128 stands for zero in the data rows.
Every row has a hidden score from 0 to 16. What is each row's score? 8 is about the middle.
[ 99 166 125 157 157 173 145 112] 1
[149 146 167 146 146 117 144 116] 4
[105 170 122 134 167 191 115 119] 2
[155 104  86 115 120  91  96 150] 16
[133 153 158 140 126 156 133 112] 0
[131 130 132 142 131 131 125 130] 7
[152  93 130 153 105 118 130 115] 5
[139 122 169 128 125 117 173 114] 5
[137 125 108 112 144 143 107 137] 10
[128 112  69 141  84 102  96 159] 16
[ 86 147 135 130 179 135 128 145] 14
[113 135 119 140 124 103 153 132] 12
[ 86 134 138 140 115 147 137 117] 5
[142 128 144 138 119 114 138 124] 7
[126 122 160 129 106 132 145 130] 6
[ 94 163 130 112 145 139 117 130] 10
[157  76 109 120 113 118 146 123] 9
[140  84 130 124  95 123 142 156] 12
[135 161 150 129 117 150 140 110] 1
[ 93 141 140 122 178 142 118 142] 12
[139 122 127 110  92 105 129 137] 11
[138 139 135 129 142 111 123 134] 10
[175 102 138 122 105 118 146 111] 4
[117 110 143 101  91 109 131 153] 15
[123 158  77 105 103 154 106 120] 6
[155 133 125 128 118 133 137 110] 3
[113  95 110 119 140 107 106 139] 16
[157 138 112 123 129 123 151 129] 8
[ 79 142 111 113 156 146 143 137] 13
[154 114 164 130 141 102 143 122] 8
[154 132 136 128 113 129 127 125] 5
[134  98 137 146 117  99 126 117] 9
[ 68 201 139 129 150 219 142 112] 0
[136 120 116 158 141 110 146 122] 8
[104 117 110 159  42 127 124 132] 6
[119 175  90 121 152 159 108 148] 10
[120 126 138 126 150 100 126 109] 10
[115 184 128 147 145 168 152 107] 0
[141 129 170 106 114 125 114 213] 16
[136 140 165 136 121 148 132 109] 0
[136 113 129 116 120 121 127 122] 9
[ 99 114 122 125 150 108 115 125] 14
[131 106 132 144 139 124 155 109] 6
[131 123 156 152 129 137 139 109] 2
[131 113 159 140 112 111 137 149] 11
[ 80 177 109 119 129 186 115 130] 5
